Turns, then the turns between two rows, first turn first; the first pair answered:
Zapa:
[  5   3 -15  21  -1  27   1   2  -2   1 -10   2   6   6  -7  19   7 -25
  -9   7 -11  -8 -11 -14   4   0 -15  -9  -5  -4  -7  -4  -2 -14   5  -2
   1   6  13   7   0  -5  18  -8   2  -7]  ->  [  9   8 -14  24   1  24   0   0  -5  -2  -9   0  11   7  -4  19   2 -24
  -2  10 -11  -9 -10 -10   4  -7 -17  -5  -1  -5  -8  -1  -8 -11   5   1
   3   6   9   8  -6   0  23  -2   4  -6]
[-14 -12  -7   0 -17  10  10 -11   4   5   5  -1 -10  -6 -14  10  11  10
 -22   3  20   8  -6   7  -4   6   3   1  -3   8  -6  -7  10   5   6  -8
 -20  -5 -10  -6  15 -24  -5  -6  -3  10]  ->  [-12 -14 -13  -1  -4  19   9  -2  14   9   1   2 -13   2  -8  10  15   4
 -22  -2   5  -3   0  -9  -7  14   8 -11 -16   3   0 -13   1  -1  13 -14
 -11 -11  -2   2  11 -23 -10 -11  -6   1]
[ -9  14 -11  -1   1  38   1  14   8   7 -10  14 -17  17   9   3  -7  13
  -3  13   7 -12   2 -15   0  12  21 -24  -9  -1  10 -44 -21   7  22  -4
   7   5  17   9  13 -34  -6 -11  -9 -28]  ->  [  1  28  -8   5   8  33  -4  16   6   4 -11  15  -4  25  18   7 -17   9
  13  13  -1 -20   2 -13   4  -3  22 -16  -8  -5  11 -38 -40  14  22  -3
  17   3  10  18  -4 -16   3   4  -1 -29]
vutin:
[ -2  -8  10  11   6 -18 -17   8   2  -2  -4  -4  15 -11  -4 -10  -1 -11
   3 -11 -10  -5   6  -7   6  -4  -1   5 -13 -10  -1  16   6  -8  -1   0
  11 -15  -9   1 -12  25  -6   1  -3   7]  ->  [  5   1   8  10   3 -15 -17   2  -2  -7   1  -4  19 -11  -4  -4  -8  -7
  11  -6  -3  -4   2   3   4 -15  -2  13  -8 -11  -3  16   3   0  -2   4
  10  -8 -16   0 -18  24   2  11   1   6]
[-20   7  -8 -29   3  38  20  -8   4   7  13  -2 -21   7  -9  31  -3  23
   4  25  13  -8 -12  23 -38 -24  23  17 -22   2   8 -28  28  31 -17   2
 -16  16 -11 -12 -10 -13   4  31 -11 -12]  ->  [ -3   6 -23 -16 -16  38  26 -25  -7  -6  12  -1 -27  14 -14   8  -4  22
   8  18  20   8 -23  28 -17  -5   9  14   8  10 -10 -32  23  13 -14  28
 -28  29  -3 -10  13 -27   0  20 -17 -24]
[-18 -10  14 -20   7  11  -5  12  15  10   2   5   2  -9   0   1  -2  -4
  -4   0   4 -21   8   6 -12  -9   8   9 -25 -11  13   2   8  18 -15 -15
   0  -2  -1 -11  -5   6  -2   1   5   9]  ->  [ -2   6   5 -14  -2  13  -2  -3   2  -2   9   3   6  -6   0   1 -14   2
   7   7  18 -14  -2  23  -7 -20   2  20  -6  -9   0  -1  -1  25 -19   5
  -7  13  -8 -12  -4   2  10  16  10   2]
viru:
[-26 -14  11  -9  30 -19  -1  18  24  -3  32  -6  -6 -16 -23 -16  24  10
 -10   7  -7 -16  20 -21  -4  28   0  17  -3   4  -1 -20   0  -2 -16  -1
 -14  -7 -17 -14 -12 -19 -15  -9 -29  17]  ->  [-21 -18   5  -5  26 -17   1  13  23  -6  32  -4  -8 -14 -23 -23  25   9
  -9   4  -6 -12  18 -22   1  35  -4  14   3   6  -7 -22  -3  -7 -12   6
 -18  -4 -14 -12  -4 -25 -16 -14 -31  10]
[-11  17 -11 -12  11  20   4  14  -9   1   7  -7  -5   8  11  12  -2   8
 -11  12   4 -12  -8  13 -11 -22  11  21   9  -7   2  -7   3  19  -9  -1
  -4  14 -11  -9   8 -10  20  12  19   4]  ->  [-15  10   3 -12  20   1  -5  26  -3   9   0  -4   0   6  16   7   4   2
 -12   1 -15 -17  -1   2  -5 -21  10  20  -3 -11   9   5   1  10  -5 -16
   7  -2 -11  -5  -1  11  14  10  19  18]
[  2   5   5   1  21  23   7  -7   6   7 -18   0  -6  10  17  -1  14   4
   9   7 -22 -22  24 -16   2  25  34 -16  -6 -27   7 -17 -35  -9  21  -7
  12   9   0   0  -2 -21   5   2  25  -7]  ->  [  4  10   1   0  18  28  11 -11   4   5 -15  -1  -7  10  15   0  12   7
   7  11 -16 -20  21 -12  -1  25  34 -17  -2 -24   4 -20 -36  -6  19  -2
   9  13   0  -1   1 -27   6   4  25 -11]
[-22  -4  23  -4  -5 -18 -17   4 -11   9   9  -8  -1  -3 -20  -9  -1   2
 -31  -1  14  -6  22   8   9   2   3   7  -3  16   3  18  14   6  -8 -15
   0 -22 -11   5  21  11 -24 -24 -32  11]  ->  [-17  -4  15   2 -10 -13 -16   1 -14   5   9  -7  -5   0 -21 -18   1   0
 -28  -6  14  -1  19   6  14  12   0   3   2  19  -3  15  10  -1  -6  -7
  -2 -18  -8   8  30   5 -26 -29 -36   4]
Kep:
[-38  24 -37  24  13  18  12 -18  -8  -3  13   9  -9  13  15  15 -13  24
  28  29  21 -55   1   7 -15   4   4 -27  30  19 -12   9 -21  28  -8  11
  16  23  26 -14 -16  19  10  18 -33  32]  ->  [-51  14 -36  15  18  22  14  -8   2   5   9  10 -13   8  14  22  -5  23
  18  31  14 -61   9  -4 -24  12  11 -37  16  18  -4   6 -11  29  -6  -2
  16  14  28 -17 -16  17   3  10 -37  35]
[ -6  22 -19   6 -20  26   7 -38 -25  -3   8  12  -6   2  -9   3 -27   6
  26  18  32  11 -22  27   3  -7   6  27   5  -3 -18  11  10  23 -25  24
 -37  34 -12  -4   5 -27  15  23   0 -10]  ->  [-38   1  -7 -15  -4  40   8 -19  -3  16   4  13 -19  -9 -15  23  -9   8
   0  26  27   0  -8  11 -27  -2  23  15 -32  -6   6   4  36  31 -26  -8
 -32  19  -7 -14   4 -38   4   7  -6  -1]
[-22 -18  18 -25   2 -15 -15   6  43  -1 -13 -23 -23   1 -28 -27  55  -4
 -27   1  41   5 -23 -27  17  24 -17 -12  17   0  -1  -8  28  26 -18 -15
 -15  17   3  -7  36 -53  -5 -40 -19  33]  ->  [ -6 -13  13 -11  -3 -25 -20  -1  34 -12 -16 -22 -20  10 -22 -46  50 -10
 -15 -11  36   9 -30 -26  37  33 -28 -12  36   2 -13  -4  13   8 -13   1
 -13  19   7   0  42 -45  -6 -38 -18  27]
Ber:
[ 11   7  -8  -1 -31 -14   6 -18 -35  -9   7  -4 -11  12 -10  -3  -3  -3
  10   1  13  24 -17  14  23   3  -6  21  31  10 -23   2  -3 -14  -8  21
 -23   8  -1   0  -2  -7  15   7   6   1]  ->  [ -6 -10  -2  -6 -34 -14   9 -17 -30  -1   5  -4 -20   4 -17  -5   7  -2
  -6  -2  14  28 -13  11  20  16  -4  14  26  15 -21   2  14 -19  -9  13
 -28   0   5  -8  10 -16   5  -8  -1   7]
[ -5   0   3   7  18   0  -6  30  24  23  -7  -4   6   0   7  -3  23   2
 -17 -29 -42 -24  17 -66   4  39   5 -27  -7 -16   2  12   7 -36  28 -16
  40 -43   6  40  -6  12 -18 -30 -11  17]  ->  [ 18  24  -7  16  25   2  -8  28  20  16  -4  -3  18  14  16   1   9   1
   7 -25 -46 -32  12 -61   8  23   3 -20  -4 -23  -2  13 -18 -28  32  -4
  48 -34   0  52 -22  26  -4 -11  -2   3]
[  5   8   6  -1 -10 -18   6  -8   1  -8   6  -2  12  -4  -1 -11 -14   0
  13  -3  10   7  -2  12  18 -11 -10  16  17  -6  -8  13  -6   0 -10  10
   3  -2  -3   2  -1  16   3  11   3  11]  ->  [ -6  -7  11  -6 -15 -21   7  -8   3  -5   4  -4   5 -12  -5 -12  -6   2
  -2  -6  13  13   0  10  17  -3 -11  12  18  -1  -8  14  10  -2 -12   3
  -2  -8  -1  -7   7   9  -5   0   0  18]
Then:
Between the rows of a pair lie two turns.
[ -7  24  28  -2   5  10  17   4  13   6  -4 -12  -7  -9   0  39   0  -7
 -14  16 -21  -9  11  -9 -21 -17   2 -18  -9  29  39  22  -8   5 -28 -34
  11   2  16  20 -20  32 -13 -21   5 -17]  ->  [ 17  29  20  18  -4  -7  12  -5  -1  -7  -6  -7  -1   4   6  10  -5 -16
   3  -2 -29  -1   3  -9  10  -4 -17 -18  18  33  20  28 -30 -19 -21  -9
  12   5  22  33 -12  45 -15 -19   5 -24]	Kep Kep
[ -8 -18   6  -9  17  -8  -4  17   8   7 -12   4  -2  -1  -1   0  27  -4
 -13 -12 -21  -5   7 -32  -3  11   9 -12 -26  -3   5  10  -7 -12   9 -13
   2 -15   2  -3  -3  15 -10 -13  -8   4]  ->  [ 15  15  -2  -5  23   0  -5  10   2  -4  -2   2  14  10   7  17   7   1
  12   3 -13 -13   1 -17  -8 -20  14   3 -23 -11   2   9 -29   9   4  -2
   5   0 -10   5 -26  25  11  18   4  -8]	Ber vutin
[ 26   3 -26  35  15  15  -1  -2 -11  -4 -12  -8   9  11   8  -1 -13  -7
  23  10   6 -24   3  -7  13   5  -3 -24  14  -7  14  15 -21  -7   5  25
  11  -2 -12   7  14   7  -2  -8  11  17]  ->  [ 22   7 -20  31   7  12   1 -10 -18  -5  -6 -11  12   3   4   9 -19   0
  23  20  21 -19   0   8   7  -9  -3 -12  20  -7  13  19 -14   6  -5  26
   6   2 -22  -1  10   6   8   3  17  25]	Zapa viru
[ 27  18   5 -31  -2  37 -18 -14   2  20   6 -15  -5   0 -12  22  -9  -9
  -9 -27  -1 -29  -8 -51   1  -4  13 -20  -2 -15   1  -6  12  13  28  -1
 -23  18   2  28  48 -12  11  -5  -2 -52]  ->  [ 32  28  11 -29   6  30 -22 -10   1  19   8 -17   5   2  -3  29 -17 -10
   3 -27  -3 -35  -7 -48   1 -20  15 -12  -7 -19   1   2   1  21  28  -3
 -15  16  -6  34  30   6  18   8   7 -48]	vutin Zapa
[  8  12  21 -14  -6  -9  -1 -29 -28  -8  -3  17  15   5  -3  28  -7   5
  -3 -10   8  33 -32  19 -15  -4   8  20  20  -1   5 -10 -23  29  -1 -14
 -17  20 -16  11 -21 -18 -18  32  -2 -10]  ->  [-11  -4  40 -19   9 -21  -9  -9 -14   7 -11  17  16  -1   2  31   5  -2
 -14 -20 -12  22 -22   0 -18   0  13  12  -5  -6  20   1 -17  24   1 -41
  -5  -2 -14  10 -32   1 -28  24  -3   7]	viru Kep
[-30  -3   3 -10  50 -12  -3  24   7  24 -22 -13  13  13   7   7 -22   9
   2   2 -11 -53  24  -1 -11  -1  19  -2 -21   4  22  17   8  -8   7 -25
  16 -23   7  10 -20 -10  10  25  12  11]  ->  [ -6  -4 -32   5  32   6   4   7  -1   8 -22  -7  -6  30   3 -26 -19   4
   4  -8  -7 -37  11  -6  10  38   8 -20  14  16  -2  -2  -3 -36  19  12
   3  -4  28  20  17 -44   1   2  -3 -22]	viru viru
[ 44  31 -20  12   9  18  -7  24  13   4  12   9   4  11   5  -6 -11  11
  14  -9 -24 -20   4 -20  17   5   8  -8  -8  -5  10 -18 -32  -2  24   2
  -7  -7  31   1  10 -17   6  -5 -17 -12]  ->  [ 48  42 -18  11   1  19  -2  14   2  -2  20   5  11   6   1   9 -24  20
  18   5  -5 -13   0   2  12 -16   8   8   0  -4   4 -19 -28  17  13   9
 -16   2  19  -7   5 -20  17  14 -10  -9]	viru Zapa
[  2   8 -18  -2  22  15 -10  -2  -6  -3   8  14   6  27   4  -3 -19  -9
  11   0 -20  -4 -29   9  -1  22 -19 -41  15  15  17  -1   2   1  14   0
  19  16   5  13  -9   6 -11  12  -5  -1]  ->  [  0   8 -20  -6  20  22  -7  -4  -5  -1  10  14   4  26   2   1 -20  -4
   9   6 -14  -4 -30  10  -7  23 -15 -40  14  15  18  -4   7   6  14  -1
  17  19   5   9  -8  -1 -12  12  -5  -4]	vutin viru
[  6  -8  31   9 -11 -15 -17   3  12 -12   1  -9  22 -30   2  25 -22  38
   5  15  11  -3 -22  13   5 -23   4  10   7 -28  -6 -20 -20  18   4 -22
 -26  -6   5 -12 -42   9  28  40  16  26]  ->  [ 11  -4  23  10 -18  -6 -12  -7   9 -17   5  -9  19 -29  -2  24 -23  42
   5  19  20   0 -25  20   3 -22   4  10  15 -25 -13 -29 -17  22   3 -13
 -31   3   7 -13 -33  -5  31  39  16  17]	Kep vutin
[  1  12  10 -11 -35   5  12  10   5  -6  22  13 -14 -16 -18  16   1  10
   1  13  24 -17   9   5 -20   5  -7  -5  18  -5   5 -13  23   1  -1 -21
   5  13  11 -27   7 -25   3 -11  -7  22]  ->  [ -2   9  11 -14 -21   8   8  21  16   0  16  15 -15 -10 -14  17   6   6
   0   8  10 -29  15 -10 -23  10  -1 -15   2  -9  15 -12  18  -4   6 -32
  17   5  17 -22   1 -19  -4 -17  -9  21]	Zapa viru
[ -3  -4 -12  11  -2 -37 -25  -3  -4   8 -16  10 -29  10  28 -32  -6  22
 -12 -19  -6 -10  -5  25   8 -17 -18  15   5  -9   2  12 -10 -13 -15   1
  24   9  38   5  11  12  -3 -28  12  15]  ->  [-11 -13 -16   5   1 -27 -23   1   4  14 -17  12 -38  10  25 -29   3  22
 -20 -18  -7 -13  -2  18   0  -7 -14   7  -4  -8   8   6  -1 -13 -13  -5
  22   7  44   6  17   0  -7 -40   8  12]	viru vutin
[  8  15 -11   3   5  24 -11  17  19  -7 -22  29   5   2 -13 -28  24  23
   6  18 -23   8  12  -6  44 -17  -4  11  -8 -15  -9   9  -2 -28  -9   9
  16  14  34  45  60 -16  -8   1  20 -44]  ->  [  0  12 -13  -6   3  33  -6  14  22  -4 -20  27  -1  -3 -19 -20  26  29
  -4  26 -15   9  15  -4  32 -17   2   9 -12 -13  -7   1  11 -19 -12   6
   8  18  36  37  65 -32  -9  -4  17 -45]	viru vutin
[-10 -39  14 -21 -34 -12  -4 -15 -23 -14  15   4  -1 -19  -6 -35  22  20
 -21 -12  35  44 -13  27   7  22  -1  24  31  25 -23  17  21  -1  -2   0
 -19  19   2  -1  16 -42  -2 -15   7  17]  ->  [-30 -50  12 -36 -18   8  -3   3  -3   0  11   6 -14 -20  -8 -20  37  19
 -35  -8  26  30  -2   8 -16  31  15   5  -2  22  -4   5  34   4   4 -24
 -12   8   9  -1  16 -55 -12 -30   0  13]	viru Zapa
[-11  -6  20   0  -3 -48  -1   0  -5  16  -6   0   4  -4  -1 -22   7  -8
   4 -22 -16  17   1 -10  33   6 -14   8   3   5  -3  30  18 -31   2 -14
  -2 -27  -1  -9  -8  40  -5  -4   5  36]  ->  [ -2  17  19  -1  -2 -44   1  -9 -15   7   3  -5  16  -5   1  -4 -10   2
  20  -7  -2  17  -4  11  25 -24 -11  26   9   2  -5  31  10  -9  -7  -8
  -6 -14 -15 -10 -22  45  14  23  15  33]	vutin vutin
[  1   7  39  14  -6 -34 -21 -14   9 -10  -8 -12  13 -13   6 -10 -10  -1
   7 -30  -4   6 -12  -3  30   9 -21  11  24  -1 -14  26 -20 -10 -10  13
  24  -2  -8  -5  -4  42  -8  -8  -3  22]  ->  [-10  -3  43  11 -10 -36 -17 -16  10  -6 -11 -13   8 -20   1 -10  -5  -1
  -5 -29   1  11 -10  -3  26  15 -21  10  23   2 -14  26  -6 -12 -13   8
  20  -4  -7 -12   1  37 -12 -13  -5  29]	vutin Zapa
[  0 -10  -6  -7 -16 -26  -3  11 -10  10  -5   6 -26  -8 -18   1  18   6
  -4 -17  14   7  -2 -12 -13  25 -19 -18   5   0 -10  -9   9 -14  19 -16
  21 -10  20  23   7 -32 -17 -18 -14  -1]  ->  [  7   2 -17  -9  -8  -7  -2  14  -4  10  -3   7 -27  -1 -14  13  15   8
   2  -7  15  -2  -1 -13 -25  19 -11 -22  -4  -3  -5 -18   3  -5  23 -15
  25  -4  20  28   1 -40 -13 -12 -14 -17]	viru Zapa
[ 30   8  12   4 -15  -1  11  15  -1  -4  -3 -10   8 -16  26   6   2  10
  12  18   4  -5 -10  38  -7   3 -17 -35  -4   4   2 -15 -36  -2  25  17
  14  -8   8 -11 -24   1  -3  19  13  16]  ->  [ 20   1  20   0  -8  -4   9  23   8   2  -6 -10   6 -19  26  10   9   5
   7  15  -4 -10  -4  32 -10   6 -14 -38 -15   2   9 -11 -31  -4  25   5
  18 -16  11 -13 -27   6  -7  14  12  22]	Kep viru
[ 24   1 -30   7  15  11 -27   6  -1  15  -6  12   9  -3  21   6   7   1
  -3  12 -20 -16   4 -20  -2  22 -10 -16 -28  13 -15  -8  -6 -11  -5 -18
  11  22  10  19 -11  -2 -24  -8 -13  -9]  ->  [ 35  14 -21  13   3  -8 -29  -8 -20   3   0   7  25  -9  22  10  -9   8
  11  17  -6  -9  -6   4   7  -5 -20  10  -6  13 -26   4 -13   2 -14  -8
   6  31  -5  13 -22  15  -7  18   3   5]	Zapa Zapa
[-12  -2   5   6  14  15   0  10  15  11  10  -2  22   5   7  26 -15   7
   4  23   0 -13   0  26  -9 -33  -7  16 -21  -2   4   1   3  42  -7  -3
  -2   6 -13  -2 -24  24  30  24  -1  12]  ->  [-17 -11   6   5  27  14  -7  27  27  19   2   2  18   9  11  20  -6  -2
   0  13 -19 -22   4   6  -9 -21  -3   1 -36  -4  12   1  -2  29   2 -14
   8  -7  -5   7 -25  30  20  12  -6   9]	Kep Ber
[ -5  33  -9   4  41 -19  -9   5   9  34  -8 -20  18  -1  -6  30  21  -3
 -10  14  14   0 -18   1  -5 -16  27  11 -12   1   5   4  19  12  -7  -4
  31   7 -30 -10 -31  42  24  19  14  -9]  ->  [-19  17  -6  -1  18 -22   1 -10   1  33  -6 -24   6 -15 -21  26  27   5
 -28  19  36  20 -20  16  -7  -7  22  14   5  13  -3   2  46  13 -18   0
  10  11 -29 -28  -9  20  20   8   9   0]	Zapa Zapa
[  5  12  38  -4   5  -7   0 -18  -5  21  -4 -20   2  -5   6  -8  14  19
  -9  10   0 -10  -1  22   6 -38 -13  20  -3  -2  18  14  10   9 -24 -25
  -6 -36 -10   7  -3  24   0  23  20  28]  ->  [ -3  -5  39  -3   7 -10  -3 -11   2  27 -11 -17  -7  -3   5 -25  27  10
 -22  -4 -13  -9   4   5  13 -14 -14   5  -8   1  19  14  16 -10 -16 -32
  -3 -46   2  11   9  22 -16   1  10  27]	Ber Kep
